Each row is where one point has got to under a steady rotation. How many ticks took it there?
The counts run from 0 to 161.
[-2.33  0.17  5.32 -0.81  0.64  0.15 -1.14 -1.20  0.90  0.49  2.18  1.55
  1.94 -2.04 -2.52 -3.15  0.34 -1.64 -0.11  0.94  1.27 -0.42  2.88 -1.99
  1.14 -1.37  1.68 -2.54 -1.59]  116
[-0.76  1.00  3.54  1.21 -1.79 -1.22 -2.78  0.04  0.31  2.52 -3.16 -0.35
 -0.71  2.06 -0.19 -2.46 -0.46  3.06 -2.35  3.50 -0.17 -1.00  1.10 -1.32
  1.88  1.93 -0.94  1.07  0.73]  44
[ 1.49 -1.00  4.17 -0.14 -1.72  1.17  0.36  1.81 -2.15  0.90 -1.51  2.05
 -0.48 -0.81  0.76 -2.78 -2.02  0.75 -1.58 -0.57 -0.40  1.07  1.61 -0.93
  1.64  0.63  4.69  3.15 -1.79]  3
[ 0.41 -1.24  5.59 -2.63 -1.36  0.28 -0.89  0.16 -0.21  0.51 -0.28  1.85
  1.32  0.10 -0.28 -3.61 -0.94 -0.11 -0.74  1.70  0.53  1.93  0.34 -1.26
  0.51  0.01  4.10  2.08 -2.49]  151
[-0.34 -1.66  4.57 -2.85 -1.91  0.74 -0.89 -0.98  0.31 -0.21  1.21  1.06
  1.62  0.10  0.42 -3.31 -0.33  0.21 -1.24  2.15  0.56  1.23 -1.24 -1.07
 -0.30 -2.05  3.95  1.64 -2.04]  91
[-1.56  1.03  3.05  0.93 -1.11 -0.99 -3.08  0.09  0.98  2.04 -2.80 -0.59
 -0.89  2.38 -0.09 -1.64 -0.03  2.95 -2.66  3.70 -0.53 -1.43  0.77 -2.11
  2.30  1.04 -1.56  1.07  0.92]  59
[-0.27 -1.11  4.56 -2.77 -1.91  0.65 -0.89 -0.80  0.54  0.53  0.90  1.59
  1.54 -0.45  0.00 -3.34 -1.18  0.43 -1.71  1.99  0.53  1.95 -0.68 -1.11
 -0.02 -1.51  3.23  2.27 -2.74]  121
[-1.04  1.53  3.51  1.33 -1.28 -1.58 -3.06  0.91  0.49  2.74 -2.93  0.13
 -1.00  1.83 -0.35 -3.04 -1.57  2.84 -1.87  2.61 -0.34 -0.34  1.64 -2.19
  2.19  2.07  0.18  1.46 -0.05]  14
[-1.95 -1.19  2.71  0.43 -2.74 -0.94 -2.48 -1.95  0.48  1.38 -1.25 -1.25
 -0.26  1.64  1.46 -2.25  1.12  2.42 -3.07  4.49 -0.99 -1.68 -1.44 -1.47
  0.91 -1.18 -1.24  1.28  0.79]  30
[-3.56 -0.60  3.25  0.14 -0.23  0.52 -1.29 -2.63  0.83 -0.05  2.45 -0.60
  0.95 -1.59 -0.70 -0.80  2.60 -0.45 -1.11  2.27  0.33 -3.02  0.99 -2.53
  1.64 -2.60 -1.05 -3.54  0.16]  100
[-0.31 -0.28  4.27  0.87 -0.09  1.63  1.70  0.18 -2.34 -0.18  1.72  1.93
  0.78 -3.77 -0.38 -1.54  0.62 -1.38 -0.39 -1.87  0.36 -0.73  2.95 -1.40
  1.88 -1.14  4.24 -1.62 -1.52]  52
[-0.25  0.86  3.38  2.95  0.27  1.61  1.37  1.95 -3.04  1.33 -0.51  1.42
 -0.96 -2.59 -0.60 -1.45 -0.40  0.13 -0.85 -2.41 -0.47 -1.93  4.23 -1.17
  2.43  1.17  2.74 -0.40 -1.09]  142
[-1.15  1.23  2.16  4.36 -0.42  0.82  0.25  0.73 -2.38  1.75 -0.77 -0.54
 -1.74 -1.23  0.65 -0.30  1.63  1.46 -2.21 -0.63 -1.18 -3.64  3.10 -1.72
  2.93  0.80 -0.91 -1.50  0.49]  143
[-0.76 -1.97  4.26 -3.23 -2.63  0.52 -0.81 -1.72  0.83 -0.37  1.70  0.54
  1.58  0.69  0.80 -3.14  0.63  0.78 -2.36  2.53  0.12  0.90 -1.56 -1.19
  0.00 -2.72  2.81  0.92 -1.36]  61
[-1.62  0.96  5.51 -0.34  1.11  0.08 -1.09 -0.14  0.37  0.85  1.19  2.23
  1.87 -1.71 -3.02 -2.94 -0.15 -1.70  0.75  0.49  1.28  0.17  3.28 -1.57
  1.40  0.28  1.91 -2.05 -2.07]  161
[-1.16  1.11  5.11 -0.73  1.25 -0.14 -1.86  0.43  1.00  0.85  0.01  2.32
  1.96 -1.04 -2.88 -3.49 -1.05 -1.06  0.05  1.27  0.40  0.59  3.39 -1.07
  1.25  0.96  1.78 -1.18 -1.72]  72
[-1.43 -2.37  1.55  0.79 -3.23  1.21  0.59 -1.30 -2.07  0.26  1.48 -1.22
 -0.75 -1.39  2.85 -0.62  2.20  1.66 -3.08  0.13 -1.21 -2.78 -0.84 -1.65
  1.67 -2.92  1.29 -0.03  0.34]  65
[-1.73 -2.77  1.87  0.65 -3.31  1.69  0.63 -1.78 -1.92  0.19  1.86 -1.09
 -0.82 -1.40  2.71  0.01  1.45  1.30 -3.25  1.02 -1.33 -2.85 -0.78 -1.88
  0.83 -3.53  1.70  0.15 -0.11]  80
[-0.47  1.76  3.74  2.34  0.73  0.89  0.51  1.08 -2.28  0.92 -0.14  1.74
 -0.08 -2.75 -0.99 -1.31  0.04 -0.71 -0.21 -2.18  0.20 -1.28  4.08 -0.83
  2.53  1.13  2.97 -1.52 -1.27]  23
[-2.94 -0.34  4.03 -0.55 -0.20  0.49 -0.59 -2.01  0.38 -0.78  3.04 -0.13
  1.59 -1.91 -1.36 -1.16  2.28 -1.32 -0.86  1.63  0.68 -2.58  1.15 -1.77
  0.72 -2.45  0.47 -3.59 -0.63]  145
[-2.57 -0.31  4.44 -1.15  0.29  0.01 -1.58 -2.48  1.63  0.33  2.67  0.34
  2.04 -1.37 -1.71 -2.28  1.56 -1.39 -1.10  2.30  0.93 -1.81  1.33 -2.17
  0.39 -2.28  0.97 -2.69 -0.47]  56
[-1.97  1.56  3.21  1.66 -0.76 -1.01 -3.13 -0.37  0.67  2.57 -2.38 -0.28
 -0.89  1.40 -0.82 -2.21  0.19  2.21 -2.59  3.37 -0.63 -1.66  1.64 -1.99
  2.24  1.43 -2.01 -0.27  0.35]  148
[ 1.21 -1.05  4.42 -1.29 -1.76  1.34 -0.09  1.08 -0.78  1.28 -0.84  2.26
  1.36 -0.04  0.36 -3.43 -1.84  0.78 -1.17  0.68 -0.14  1.72  0.90 -0.64
  0.46  0.17  4.64  2.88 -2.37]  77
[-2.50 -0.51  3.39  0.15 -1.91 -0.80 -3.26 -1.86  1.43  1.69 -0.34 -1.49
 -0.46  2.31  0.49 -1.64  1.40  2.64 -2.80  4.87 -0.73 -1.27 -0.52 -1.94
  1.35 -0.94 -2.23 -0.05  0.76]  134
[-1.27 -0.88  2.53  0.71 -2.07 -0.95 -2.97 -0.25  0.50  2.07 -1.70 -1.42
 -1.11  2.45  1.56 -2.55  0.24  3.17 -3.60  3.91 -1.27 -0.88 -0.42 -1.71
  0.78 -0.60 -1.42  2.15  1.03]  0
[-2.54 -1.48  3.47 -1.76 -2.13 -0.29 -2.20 -1.95  1.21  0.49  0.84 -1.15
  0.59  1.15  1.05 -2.26  0.96  1.45 -2.90  4.09 -0.06 -0.59 -1.89 -1.66
 -0.22 -2.46 -0.29  0.59 -0.26]  90
[-1.46 -0.89  2.62 -0.56 -2.74 -0.68 -2.19 -1.28  1.02  1.25 -0.36 -1.68
 -0.38  2.09  1.47 -2.03  1.04  2.73 -3.56  4.34 -1.03 -1.28 -1.48 -1.31
  0.86 -1.60 -0.61  0.75  0.27]  45
[-1.12  2.01  2.90  3.67  0.64  0.07 -0.69  1.28 -1.43  2.09 -1.49  0.19
 -1.37 -1.33 -0.68 -1.02  0.46  0.58 -1.05 -0.43 -0.61 -3.35  3.94 -1.60
  3.05  1.82 -0.48 -1.89  0.49]  9
[-0.92  2.32  4.70  0.81  1.13 -0.40 -2.20  0.79 -0.08  1.69 -1.59  1.65
  0.48 -0.28 -2.54 -3.04 -0.76  0.03 -0.02  1.01  0.43 -0.18  3.61 -1.58
  2.34  1.88  0.78 -1.37 -0.98]  132
[ 1.49  0.05  4.06  0.57 -1.56  0.28 -0.48  1.93 -1.29  1.26 -2.96  1.21
 -0.36  0.72  0.56 -3.12 -1.92  1.97 -2.07  0.66 -0.24  0.80  1.37 -1.23
  1.25  1.72  2.65  3.40 -1.15]  152
[-3.54  0.43  2.67  2.09 -1.03 -0.09 -1.56 -2.03  0.22  0.63  0.84 -1.83
 -0.50 -0.72 -0.42 -0.73  2.50  0.62 -2.03  2.75 -0.15 -4.07  1.51 -2.37
  1.62 -1.12 -2.20 -3.18  0.96]  40
[-2.42  0.21  4.68 -1.37  0.95  0.28 -1.02 -1.74  0.95 -0.22  2.33  1.32
  2.09 -2.05 -2.72 -2.74  0.59 -2.13  0.30  1.39  1.34 -0.56  2.22 -2.17
  1.37 -1.46  1.59 -2.60 -1.08]  101
[-0.72  1.82  4.26  1.38 -0.17 -1.38 -2.94  1.10  0.65  2.50 -2.80  0.85
 -0.96  1.51 -1.43 -2.84 -0.66  1.54 -1.53  2.13 -0.30 -0.53  2.64 -1.51
  2.43  3.37 -0.34  0.29 -0.48]  88
[-3.26 -0.34  3.15  0.30 -0.55  0.35 -1.40 -1.99  0.38  0.14  2.57 -0.78
  0.58 -1.30 -0.80 -0.82  2.94 -0.03 -1.65  2.05  0.46 -3.36  1.08 -1.86
  1.08 -2.65 -1.08 -3.30  1.13]  85
[-0.63 -0.68  2.06  1.87 -3.03  1.01 -0.68  0.57 -2.19  2.07 -2.27 -1.35
 -2.12  0.92  2.95 -1.60  0.13  3.69 -3.08  1.38 -2.12 -1.53 -0.25 -1.01
  1.90  0.81  0.93  2.67  0.01]  153
[-1.27  1.95  4.05  1.91 -0.23 -1.46 -3.17  0.55  0.75  2.42 -2.64  0.09
 -1.10  1.58 -1.47 -2.29 -0.84  1.71 -1.44  2.70 -0.07 -1.60  2.27 -1.70
  1.66  1.84 -1.08  0.26  0.37]  118
[-1.32 -1.88  1.67  2.97 -3.43  1.73  0.73 -0.57 -3.01  0.55  0.37 -1.14
 -1.71 -0.47  3.23  0.13  1.92  2.79 -3.57  0.83 -1.03 -3.45  0.09 -1.21
  1.56 -1.57  0.64  0.64  0.46]  20
[-2.62  0.59  1.91  3.00 -0.81  0.28 -0.98 -0.61 -0.87  1.39  0.18 -1.34
 -0.85 -0.92  0.04 -0.23  1.96  0.59 -2.45  0.93 -0.53 -4.11  2.39 -2.51
  1.78 -0.62 -1.66 -2.89  1.62]  99
